One turn or mirror swaps these rows in pairs. Which row does each one swap with?
tupav: -.12; .16; -.05; -.01; -.13; .01; .01; .15; -.24; -.03; .34; .04
poro: -.20; -.08; -.09; -.07; .03; -.05; -.19; -.34; .23; .08; .19; -.07
didi: -.18; -.06; -.06; -.07; .06; -.08; -.17; -.24; .27; .09; .14; -.17
sata: -.01; -.15; -.19; -.09; -.10; -.01; .06; -.37; .16; -.11; -.04; -.15
bug: .15; -.05; -.24; .20; -.14; -.11; -.05; -.06; -.08; -.18; .16; .08
Reta: .12; -.11; -.10; -.22; -.16; -.09; .16; -.23; -.07; .14; .04; -.26
guz: -.11; .06; -.16; .21; -.16; .02; -.20; -.30; .03; .08; .17; .14
zod: .14; .23; .19; -.21; -.13; .14; -.01; -.02; .06; -.06; .09; .13
Bosi: -.07; -.09; .01; .17; .20; .11; -.19; -.20; -.19; .07; .20; -.01
Pefem: -.08; .04; .10; -.35; .01; -.11; .03; -.05; .13; .18; .06; -.21
vamom: .05; .04; .11; -.39; -.08; -.12; .07; .02; -.06; .17; .13; -.15
sede: .14; .02; -.08; -.01; -.06; -.14; .16; .05; -.26; -.16; -.06; .08
Fube: .05; -.05; -.07; .00; -.04; -.05; .16; .09; -.23; -.22; -.09; .05
Bobu: -.21; -.08; -.09; .04; .05; -.06; -.20; -.33; .21; -.07; .10; -.05
rivuf: .13; -.02; -.17; .24; -.26; -.10; -.06; -.05; -.10; -.10; .15; .02
Zosa: -.29; .19; -.06; .10; -.05; .02; -.02; -.01; -.12; -.20; .16; .14
lare: -.06; .03; .10; -.43; -.01; -.07; .07; -.09; .02; .19; .09; -.10
vuku: -.07; -.12; -.01; .14; .21; .10; -.22; -.21; -.17; .04; .19; -.04
rog: -.01; -.01; -.03; -.34; .00; .12; .12; .10; -.21; .02; .06; .10
noda: .15; .25; .20; -.23; -.14; .11; -.03; -.04; .04; -.04; .08; .10

Swapped with sede: bug
Swapped with Zosa: tupav
Swapped with rivuf: Fube

One turn or mirror swaps these rows in pairs. Which row does each one swap with?
kek: .11; .01; -.09; .01; .29; .02; -.23; .01; -.05; .01; .11; .04; -.04; -.09; .02; .24; .01; -.07; .17; .14; -.22
Sizi: .09; .02; -.19; .03; .20; -.01; -.14; .12; .09; -.20; .21; -.09; -.01; .01; .12; .05; .00; -.07; .19; .23; -.30
popen: -.13; .06; -.14; .13; .27; -.14; -.06; .13; .02; -.22; .11; .03; -.02; -.09; .01; .18; .13; .07; .12; .12; -.19
vap: -.01; -.10; -.17; .32; .13; -.06; -.22; -.04; -.01; -.15; .14; .00; .14; .03; .18; .10; -.01; .14; -.03; .06; -.19
bevog: .17; -.11; -.19; .05; .21; .10; -.04; .14; .07; -.21; .16; -.17; -.06; -.18; -.01; .05; -.04; .09; .16; .30; -.15
Rugi: .12; .21; -.01; .03; -.01; .14; .03; -.04; -.18; .27; -.20; .08; -.10; -.09; .10; -.12; -.09; -.17; -.16; -.21; .22
Bog: .05; .17; -.14; .06; .10; -.07; -.05; -.01; -.02; -.26; .05; -.06; .21; .09; -.30; .07; -.09; -.08; .02; .30; .02
Gup: -.04; .07; .00; .06; -.07; .06; .19; .06; .04; .03; -.19; .01; -.09; .05; .06; -.32; .01; -.24; -.16; -.18; .35
Pef: -.06; -.11; -.22; .07; .20; -.10; -.10; .04; .08; -.19; .13; -.13; .02; .05; -.05; .15; .06; -.01; .08; .17; -.28
fulu: .04; .30; -.08; .09; -.08; -.01; .11; -.05; -.08; -.10; -.13; -.05; .16; .08; -.25; -.15; -.15; -.13; -.20; .08; .29
nop: -.02; -.07; -.12; -.01; .25; .02; -.16; .07; .09; -.20; .23; -.07; -.06; -.04; -.01; .10; .04; .04; .06; .31; -.16
nilo: .01; .04; -.10; .34; -.11; .03; -.03; -.07; -.08; .04; -.09; .03; .07; .04; .24; -.18; -.09; .08; -.30; -.21; .15
tisi: .11; -.03; -.13; .11; .14; -.02; -.22; .11; .16; -.22; .13; -.17; -.01; -.02; -.02; .16; -.02; -.02; .12; .25; -.23
fuf: .07; .20; -.11; .01; -.19; .09; .21; .04; -.05; .07; -.22; -.13; -.09; -.03; .00; -.20; .07; -.06; -.28; -.24; .22
sud: .17; .11; -.10; .10; -.10; .20; .22; .10; -.06; .06; -.15; -.12; -.13; -.15; .07; -.32; -.12; .03; -.19; -.06; .29
geva: -.01; .14; -.04; .03; -.10; .13; .12; .03; -.03; .10; -.12; -.02; -.11; -.03; .08; -.31; -.08; -.04; -.33; -.12; .34
Vupar: .12; .37; .13; .05; -.10; .12; .15; .02; .13; .14; -.17; -.01; -.10; -.20; .05; -.16; -.11; -.25; -.14; -.03; .10
nafu: .09; .19; .07; .03; .13; .02; -.07; .07; .21; -.08; .08; -.03; -.07; -.21; -.03; .13; -.02; -.20; .14; .27; -.24
vegog: -.04; .11; -.12; .11; -.14; .03; .19; .01; -.04; .11; -.22; -.09; -.04; .05; .05; -.25; -.04; -.11; -.31; -.25; .21
Nonuv: .19; -.11; .10; .02; .13; -.07; .00; .00; -.02; -.28; .12; -.12; .04; .01; .09; -.05; -.05; -.16; .23; .23; -.21
Mogif: -.05; -.13; -.08; .03; .26; -.04; -.08; .12; .16; -.26; .14; -.02; .00; .04; -.02; .06; .12; -.14; .21; .20; -.12
kaba: .05; .00; -.03; .11; .28; .01; -.20; -.01; .19; -.08; .14; .01; .01; .05; -.01; .06; .10; .08; .21; .26; -.18
somi: -.14; .25; -.07; .16; -.04; -.04; .20; .09; -.09; .02; -.22; .10; -.06; -.08; .09; -.18; .04; -.02; -.22; -.26; .24
bet: .05; -.02; -.19; -.03; .16; -.02; -.07; .08; .09; -.21; .14; -.19; -.04; -.04; -.10; .19; .17; .02; .08; .18; -.26
Tedef: -.02; -.09; -.23; .20; .14; -.18; -.24; -.05; .09; -.01; .01; .05; .08; -.10; .04; .22; .12; -.11; .10; .18; -.10
faz: .10; .26; -.10; .07; -.16; .12; .16; .07; -.01; .09; -.14; -.03; -.06; .05; .20; -.36; -.11; -.16; -.22; -.17; .17
Rif: .11; .20; -.04; .17; -.21; .10; .07; .07; .02; .08; -.23; -.13; -.07; -.01; .08; -.25; -.14; -.09; -.28; -.16; .26
Sof: .15; .22; -.18; .04; -.03; .17; .19; .03; -.04; .22; -.21; -.03; -.03; .03; .21; -.22; -.06; -.20; -.16; -.16; .23
Vafas: .07; .21; .07; .14; -.06; .12; .08; -.05; .07; .23; -.21; .05; -.05; .07; .08; -.32; -.02; -.02; -.15; -.11; .28
nufub: -.03; .09; -.16; .23; -.13; -.09; -.02; -.08; -.03; .20; -.26; .08; .03; -.08; .14; -.11; .05; -.19; -.20; -.12; .28
pil: .00; -.04; -.01; .05; .03; .07; .22; .07; .08; .24; -.08; -.23; .00; .09; .19; .00; .15; -.11; -.09; -.23; .28
Levok: .00; -.17; -.05; .01; .23; .00; .07; .09; .17; .06; .12; -.27; .04; .10; .13; .23; .21; -.04; .14; .02; -.01
Tasit: .13; -.01; -.27; -.02; .30; .07; -.09; .08; .07; -.07; .14; -.07; .04; .02; .12; .17; .04; -.09; .19; .23; -.20
Dumus: .18; .06; .18; .05; -.14; .00; .22; -.03; -.12; -.06; -.12; -.09; -.02; .01; .16; -.35; -.13; -.23; -.06; -.09; .15

Swapped with bet: fuf
Swapped with pil: Levok
Swapped with Sof: Tasit
Swapped with Vupar: nafu
Swapped with Mogif: Gup
Swapped with vap: nilo
Swapped with Bog: fulu

One turn or mirror swaps these rows in pairs. Which row does each one swap with?
Gub: .14; .42; -.15; .08; .03; -.32; .04; -.10; .06; -.01; -.02; -.06; -.04; .02; .15; -.01; .35; .12; .07; .04; -.08; .07; .02; .16; -.12; .22; .07; .16; .01; .03; .16; .02; -.05; .11; -.05; .25; -.02; .00; .24; .01; -.15
lutu: .16; -.24; -.24; .02; .04; -.12; -.04; -.21; -.03; .25; -.25; .00; -.15; .03; .25; -.06; -.03; .17; .20; .00; -.29; .17; .14; -.14; -.09; .09; -.19; -.01; .03; .16; .03; -.09; -.05; -.10; -.06; -.25; .10; .29; .06; -.10; .00
Valo: .18; .02; -.03; -.19; .21; .10; .14; -.06; -.08; .10; .16; .09; .01; .04; -.19; -.27; -.06; .12; -.04; -.04; -.15; -.03; .14; -.15; .27; .25; .02; .10; -.17; -.03; .10; -.07; .01; -.25; .03; .16; .23; .04; -.31; .05; .05
nido: -.03; -.05; -.15; .26; .11; .12; .04; -.01; -.36; -.06; .15; .04; -.14; -.22; .01; -.24; -.10; .06; .04; .00; -.01; .05; .19; .04; .25; .33; .02; .09; -.02; -.10; .08; -.10; .16; .01; -.07; .22; -.04; .10; .26; .00; .25
nifa: .10; .03; -.19; .00; -.12; -.06; -.01; -.12; .12; -.13; -.16; .10; -.14; .36; .07; .06; .08; -.28; .25; -.04; -.24; .08; -.10; -.04; .20; .18; -.08; -.15; .14; .01; .36; -.12; -.03; .30; .13; .06; -.08; .03; .08; -.06; -.13
nobas: .13; .10; -.16; -.20; -.12; -.08; -.09; -.16; -.09; .12; -.26; -.29; -.17; .01; .21; -.38; .11; -.26; -.03; -.06; -.15; -.10; -.03; -.03; .11; -.10; -.18; -.10; -.18; -.13; .12; .15; -.08; .06; -.04; .10; -.18; .15; -.05; -.17; -.07
mese: -.09; -.19; -.05; -.22; .35; -.03; .12; -.09; -.32; .07; -.15; -.08; -.18; .02; .01; .20; -.02; .00; -.09; -.10; -.15; -.04; .00; -.14; .08; -.18; .26; .21; -.01; .01; .04; .04; .00; .29; .02; .23; -.08; .17; .11; -.11; -.01
sebi: -.02; -.05; .02; -.05; .14; .07; .32; -.03; .13; -.01; -.18; .01; .03; -.14; -.22; -.07; .11; -.21; .10; -.12; -.09; .17; .09; .11; -.12; -.04; .06; -.02; .01; .12; .12; -.02; .25; -.16; .40; .04; -.05; .16; -.04; -.01; -.12
forap: -.05; .19; -.26; .24; -.09; -.34; -.02; .03; .04; .09; -.13; -.03; -.15; .06; -.13; -.35; -.06; -.03; -.06; -.07; .16; -.12; -.06; -.13; .07; -.04; -.06; -.27; -.07; .12; .04; .12; -.19; -.03; .05; .08; .19; .16; .15; .13; -.04
Tif: .05; .04; -.13; .25; .11; -.07; -.01; .05; -.13; -.23; .09; .31; -.03; .17; .01; .31; .06; .06; -.06; -.09; .22; .03; -.10; .11; -.03; .09; .06; .12; .10; -.02; .14; -.11; -.20; .09; .07; .16; .27; .11; .08; -.07; .13
fimin: -.02; -.14; -.07; .04; .06; .12; -.23; -.09; .09; .15; .13; -.27; -.16; -.07; -.04; .01; .07; .22; .01; .21; -.14; .07; -.07; -.16; .05; .00; .12; .22; .22; -.03; .29; -.09; -.05; -.01; -.01; -.13; -.11; .27; -.22; .12; -.03
Feg: -.08; .22; .07; .19; -.15; .14; .04; -.05; .00; .19; .06; .02; -.09; -.24; -.24; -.09; .19; -.29; .13; -.02; -.26; .12; -.10; -.10; -.24; .07; .07; -.02; .08; .00; .01; -.06; .16; .17; .12; -.12; .16; .08; -.18; -.04; .18
mut: .03; .20; .06; .01; .12; .14; -.09; .01; .04; .05; -.16; -.18; -.14; .06; .12; .28; -.07; -.24; -.01; -.18; -.22; -.13; .10; -.29; .38; .04; -.03; -.02; -.03; -.01; -.07; -.05; -.09; -.01; -.07; .07; .22; .25; -.03; -.26; .26
Loku: .10; -.07; .14; -.05; -.16; -.26; .16; -.06; -.08; -.20; -.22; -.05; -.17; -.04; .00; -.26; -.06; -.11; -.17; -.04; .17; .02; -.11; .06; -.09; -.06; .13; .02; .12; -.15; .08; .07; .12; .00; -.19; .21; .23; -.04; .05; -.12; .32

Swapped with mut: mese
Swapped with fimin: Valo
Swapped with Gub: forap

